One turn sends every row of this set to another row. A few are shown first. Where does it send the rows asked after them?
q143: [ 0.11 -1.25  0.09  0.54  0.92 -0.95 -1.61 -0.10 -1.95 -0.46 -0.37  1.29
  1.29]
q558: [ 1.20  0.98 -0.48  0.29 -0.73  0.56 -1.42  2.20 -2.48 -0.31  3.11  0.15
  1.11]
q6: [-1.52  1.77 -0.14  0.72 -1.17 -1.04 -1.57  2.02 -1.84 -0.10  0.44  2.11
  1.23]
q916: [-0.24 -1.41  0.45  0.59  1.08 -0.73 -1.28  0.12 -2.28 -0.16 -0.71  0.44
  1.01]
q856: [ 1.66  2.59  0.87  0.63  0.60 -0.16 -1.50  0.65 -1.55 -0.41  1.63  0.60
  0.40]
q220: [ 0.51 -1.74  1.27  0.36 -0.13 -0.26 -1.12  1.75 -2.63 -0.55  1.73  0.18
  2.28]
q155: [ 0.54 -1.39  1.31  0.43 -0.25 -0.03 -1.39  1.63 -2.31 -1.03  1.62  0.03
  2.56]
q312: [ 1.58  1.76  0.86  0.37  0.93 -0.78 -0.79  0.99 -2.43  0.87  1.96  0.95
 -0.36]
q682: [ 0.98  1.62 -0.47  0.48 -0.33 -0.38 -1.53  1.28 -2.59 -0.24 -1.83  0.62
  0.51]
q227: [-2.00  1.90  0.62  0.97 -1.02 -0.39 -1.30  2.29 -2.03 -0.09 -0.26  0.43
  1.23]
q534: [-0.51  2.20  1.33  0.57 -0.09 -0.71 -1.13  1.97 -2.46  0.08  2.70  0.69
  0.04]
q428: [ 0.41  1.17  1.06  0.65  0.19 -0.12 -0.70  2.07 -2.82  0.87  3.27  0.01
  0.95]
q772: [ 1.38  0.93  0.12  0.42 -0.42 -0.73 -1.61  2.75 -3.26 -0.13 -0.85  2.11
  0.41]
q444: [ 1.13  1.43 -0.78  0.33 -0.24 -0.75 -1.57  1.25 -2.74  0.09 -1.45  1.42
  0.31]
q406: [ 0.97 -0.47  0.19  0.55 -0.80 -0.41 -1.33  1.43 -1.78 -0.05 -1.98  0.47
  0.42]
q280: [-0.50  2.43  1.28  0.64 -0.10 -0.57 -1.39  1.86 -2.17 -0.33  2.64  0.71
  0.25]
q768: [-0.49  1.64  0.99  0.48 -0.48  0.00 -1.19 -0.10 -2.54  0.12 -1.12  0.16
 -0.07]
q612: [ 1.23 -1.34 -0.65  0.72  0.63 -0.55 -1.09  0.51 -2.01  0.49 -0.40  0.34
  1.71]
q622: [ 0.98  0.62 -0.23  0.30 -0.56  0.52 -0.96  2.49 -3.01  0.31  2.94 -0.35
  0.67]
q696: [ 1.19  1.58  0.41  0.60 -0.58 -0.06 -1.99  2.59 -2.72 -1.03 -1.29  1.20
  0.87]
q16: [ 1.18  2.19  1.47  0.65  0.97  0.03 -0.78  1.09 -2.34  0.50  1.17 -0.68
 -0.10]
q241: [ 0.73 -1.51  1.04  0.38 -0.26 -0.30 -1.43  1.60 -2.34 -0.87  1.88  0.67
  2.44]
q303: [ 0.73  1.67  0.68  0.65  0.02 -0.01 -1.32  1.69 -2.07  0.01  3.44  0.73
  1.48]
q394: [-0.82  0.12  0.16  0.81  0.47  0.32 -1.13  3.13 -2.01 -0.02  2.84  0.61
  1.22]
q878: [ 1.08 -0.64 -0.14  0.48 -0.81 -0.79 -1.27  1.39 -1.83  0.23 -1.67  1.06
  0.30]
q233: [-0.11 -0.90  0.43  0.73  0.90 -0.42 -1.72 -0.11 -1.69 -0.91 -0.77  0.39
  1.51]
q706: [ 0.32  1.81  1.27  0.84  0.06  0.44 -1.17  1.88 -2.13 -0.02  2.88 -0.62
  1.44]
q874: [ 0.95  1.11 -0.11  0.46 -0.69  0.96 -1.30  2.35 -2.64 -0.32  2.64 -0.82
  1.10]
q161: [-0.90  0.34  0.46  0.88  0.45  0.67 -1.24  3.12 -1.82 -0.38  2.57  0.07
  1.45]
q520: [-0.71  0.45  0.07  0.89  0.36  0.45 -1.45  2.93 -1.62 -0.54  2.82  0.74
  1.51]
q95: [-1.31 -0.85 -0.23  0.46 -0.91  0.04 -1.78  0.87 -0.72 -0.36  1.53 -0.07
  1.33]
q425: [ 0.92  0.94  0.75  0.61 -0.25 -0.21 -1.32  2.94 -3.47 -0.05 -1.41  0.69
  0.35]
q607: [ 1.08 -1.08 -0.41  0.83  0.58 -0.14 -1.17  0.51 -1.79  0.21 -0.76 -0.39
  1.84]
q899: [-1.23 -1.30 -0.43  0.31 -0.79 -0.45 -1.49  1.01 -1.15  0.33  1.89  0.54
  0.85]
q595: [-0.64  2.31  1.59  0.63 -0.10 -0.49 -1.18  2.01 -2.44 -0.15  2.41  0.24
  0.17]
q15: [-0.19  0.94  0.44  0.21 -0.42 -0.82 -0.93 -0.03 -3.02  1.03 -0.43  1.47
 -0.60]
q292: [ 0.03  1.77  0.21  0.34 -0.74 -0.42 -1.74 -0.45 -2.06 -0.28 -0.49  1.79
  0.19]
q489: [ 1.30 -0.87 -0.74  0.74  0.49 -0.37 -1.47  0.27 -1.54 -0.09 -0.45  0.42
  2.02]
q762: [ 0.91  1.18 -0.45  0.41 -0.13 -0.64 -1.20  1.43 -3.12  0.41 -1.73  0.67
  0.09]
q691: [-1.51 -1.27  0.04  0.45 -0.64  0.02 -1.25  1.20 -1.22  0.38  1.36 -0.58
  0.86]
q158: [ 1.14 -0.28 -0.10  0.58 -0.91 -0.52 -1.55  1.19 -1.49 -0.30 -1.75  1.08
  0.60]
q210: [-1.86  1.12  0.26  0.64 -0.84 -1.15 -0.75  2.49 -2.76  0.96  0.21  1.33
  0.60]

q878 goes to q406
q856 goes to q312
And these:
q520 goes to q394
q15 goes to q768
q595 goes to q280
q303 goes to q428
q143 goes to q916
q682 goes to q444
q607 goes to q489
q622 goes to q874
q772 goes to q425
q220 goes to q155
q899 goes to q691
q6 goes to q210

